rotation ticks, each row followed by its count of ticks:
The counts run from 0 to 350.
[102 130 147 167 132 116  95 166 139 114  91 121 150  78  99 134 135 135
 144 138  98 121 130 103  84 168 132 148 128 141 122  94  80 181 159  96
 127  56 101 103 135 102 124 120 152 126 144  71 147 152 134 102 107 119
 108 142] => 139
[134 133  90  83 147 138 112 145 184 119 141 149 178 127  84 135  90 140
  96  86 150 100 144 128 127 127 187 154 130 147  89 104 143 115 149 107
 116 129 106  94 128 144 141 131 117  72 114 114 107 177 131 176 142 156
 139 112] => 330
[143 137 190 176 106 118  97 151  85 124 125 137  71 141 111 106 139 116
 158 158 146 115 135 140 155 122 145  94 141 133  96 137  95 145 101 144
 112  94 128 122  79 103  66 111 154 136 144 129 123  61 125  92 110 105
 120 134] => 225
[121 115 118  84 166 154 164 136 114  71 110 107 148 149 132 122  79 182
 117 101 126 150 110 146 170 141 142 129 172 155 104 128 147 103 136 149
 119 147 155 161 147 147 123 158 118  75  98 137 122 183 146 162 169 147
 102 152] => 148
[ 84 129 141 145 146 136 103 187 160 115  75 154 157 101  90 144 141 164
 116 130  98 127 148 116 110 148 168 132 134 150  97  91  99 158 165  95
 110  82  91 129 140 141 101 121 161 108 124  80 133 157 136 118 118 113
  85 147] => 290
[110 126 147 138 134 117  88 159 132 115 112 126 160  93 101 139  91  99
 107  99 127 120 151 110 134 160 159 146 169 144 133  97 104 160 167  63
 102  84 135  92 122 127 129  93 168  67 114 109 130 163 166 151 124 144
 102 124] => 83
[ 89 129 142 142 107 131 132 159 123 155  97 169 135 114 123 151 131 105
  79 126 123 102 182 107 145 102 177 133 117 106 117 107 135 131 155  63
  94 134 132 132 104 159  97  95 158 106  92 138  97 122 155 148 105 145
 109 158] => 56
[ 94 162 182 152 135 119 132 175  85 112  68 134 104 132 115 127 149 158
 136 162 130 134 129 130 136 139 148 105 140 147 119 142 114 127 138 117
 109  48 104 126  87 123  72 109 171 140 143 152 115  75 124 117 108 106
  99 149] => 321
[153 133 112  86 128 164 150 112 140 141 131 159 114 189 129 127 125 164
 115 128 143 126 108 151 150 126  99 124  89 113 110 136 178  81 138 181
 125 179 117 162 130 147  94 177 109 139  76 150 131 133  90 133 151 153
 138 141] => 271
[177 126  93  96 118 120 144  83 144 177 184 126 114 145 131 127 127 106
 118 111 152 157 138 130 141  93  75 150 112 111 160 142 161  95 106 160
 147 184 123 130 134 155 134 145 103 150 112 173 130 123  95 138 140 154
 169 100] => 215
[132 100 132 145 130 117 173 139  91 109 137 122 110 167 120 110 115 143
 143 111 131 123 105 129 108 154  81 140  62  99 100 159 178  95 133 159
 142 144 122 154 121 119  89 178  94 155 160 167 123 140 101 109 153 120
 178 120] => 213
[119 159 151 100 119 127 134 140  94 133  98 140  99 180 134 133 145 144
 128 137 164 132 106 145 125 136 106 104 108 120 131 168 173  87 137 151
 123  94 105 113 101 123  69 141 126 168 131 192 120  74  95 128 135 131
 147 120] => 240
[158 168  78  44 145 143 120  97 182 159 134 121 146 143 129 152 141 151
 107 120 152 169 104 128 138 108 110 140 149 155 161 132 149  96 132 156
 147 138  89 106 149 169 148 137 104 135 102 146 147 116  96 155 143 151
 142 113] => 65
[162 119 203 159  95 112 120 112  90 116 134 120  81 150 148 106 137 106
 165 174 144 122 102 145 138 148  77  97 119 114 144 142 117 134 128 176
 131 127 144 141 112  95  82 148 138 170 117 148 147  84 114  77 129 130
 129 142] => 47
[192  97 142 160  93 114 115 106 119 175 190 139  84 134 112 110 120  90
 144 121 144 136 157 136 165 105  90 138 120 103 145 130 127 114  78 153
 145 192 140 132 120 141 107 134 130 139  87 154 152 111 116 108 137 153
 132 101] => 311
[116 133 127 159  83 140 133 105 144 138 132 127 149 105 144 127 180  87
 102 154 115  95 155 109  99 101 144 107  93  98 154 107  99 179 141 125
 133 138 127 139 126  89 143 122 110 158 148  88 108 115 146  90  76  99
 140 183] => 15
[164 154  83  87 156 109 151 122 132 133 153  82 121 148 111 107  98 143
 134 109 157 169 112 135 154 111 106 147 162 159 149 181 138  82  84 161
 156 108 121 110 112 159 145 128 106 131 162 174 121 101 102 164 144 126
 170  88] => 242
[144 111 112  96 106 121 103 107 159  91 158 125 183 117 113 124 103  83
 110  93 152  75 132 117 103 154 174 140 123 120 110 106 130 156 157  99
 110 119 129  95 133  82 160 127  98  92 141 104 102 175 155 140 138 143
 158 133] => 276
[171 108  99 134 123 132 138  90 156 159 178 126 132 105 139 122 123  93
 131 119 107 144 136 119 146  91 101 153 127 116 163 108 110 145  99 156
 156 216 144 162 164 142 157 146 115 131  95  95 148 162 137 118 133 143
 127 150] => 134
[119 129 123 119 133 128 121 105 108 103 113 105 176 100 163 145 103 100
  80 132 116 135 147 114 139 120 149 142 175 119 166 107 128 158 160  82
 124 141 176 138 152 128 150 119 151  75  79 126 123 172 181 138 131 151
  94 149] => 261
[ 80 156 111 106 125 155 144 155 161 151  74 179 166 119 142 171 164 144
  76 140 107 126 137 118 101 109 158 135  90 112 144 102 144 129 196 102
 108 111  90 135 126 151 115 123 136 145 100 116 116 141 128 140 104 134
 105 168] => 0
[134 115 144 124 134 149 143 129 125 152 115 154 115 158 139 163 108 161
 110 122 122 147 130 146 169 128 104 133 122 115 128 108 162  96 153 134
 124 188 138 156 150 182  88 145 153 105  41 157 149 157 116 138 157 174
  90 139] => 175
[121 123 157 141  62 138 109 105 110 111 158 149 126 145 127 118 135  71
 114 136 154  61 146 130 123 114 186  96  91 101 113 116 124 155 137 129
 111 136 145 116  93  62 109 124 102 125 144 120  78 106 151 134 105 103
 155 162] => 71
[120 147 157 133 113 102 146 132  46 132 101 132 102 132 163 131 132  83
  99 144 148 121 161 120 146 120 126 127 129  91 157 157 166 125 140  92
 112  99 166 133  85 140  89 100 145 141 124 210  89  87 147 146 130 134
 133 132] => 87
[134  97 203 194 102  94 123 133  59 114 116 134  89 125 142 120 129  95
 154 158 131 117 116 133 121 162  77 132 109  87 137 149 141 143 137 121
 117 126 146 142 115 116  68 131 163 140 113 160 147 107 145  86 138 142
 118 127] => 198
[176 127 150 113 129 133  84  96 154 123 161 120 115 129  97 102  83 132
 148 123 145 150 112 142 184 111 137 125 206 173 127 114  90 117  80 160
 132 156 143 114 134 143 131 114 154  76  88 114 151 123 136 134 143 143
  96 108] => 106
[108 120  86 154 137  94 172 167 100 126 144 103 130 130  95 109 105 114
 123  98 131 131 170  92 110 121 137 157 103 125 115 173 156 101 113  99
 129  78 114 112  92 147 131 119 106 136 210 168  91 129 122 160 125 100
 171  99] => 211
[181 142 134  70 127 142 102  94 151 131 157 132 110 182 119 122 105 146
 131 123 182 134  97 162 173 122 132 104 156 154 108 136 145  89 118 195
 127 162 120 115 122 125 109 151 107 116 103 152 125 111  99 150 149 158
 146 120] => 9
[153 138 110 109 178 126 124 125 118 106 122  97 145 114 123 124  81 149
 116 112 133 182 129 126 177 122 127 151 218 170 148 124 113 115 121 110
 133 132 157 138 146 177 139 109 158  75  96 144 133 164 148 158 152 155
  97 116] => 203
[123 140 113 133 128 151 111 128 169 168 137 158 138 108 120 150 130 116
  86 118 106 135 171 111 159  76 155 135 161 138 138  81 106 143 128 104
 120 171 129 133 135 180 130  96 159  96  66 106 140 137 145 141 114 150
  84 157] => 288
[101 143  67  81 133 155 173 103 155 128 111 124 185 124 166 150 146 146
  83 123 102 139 126 110 125  99 138 136 111 121 170 107 156 119 168 120
 135 159 125 161 160 136 164 134 103 128 123 120  98 167 136 150 119 132
 116 180] => 150
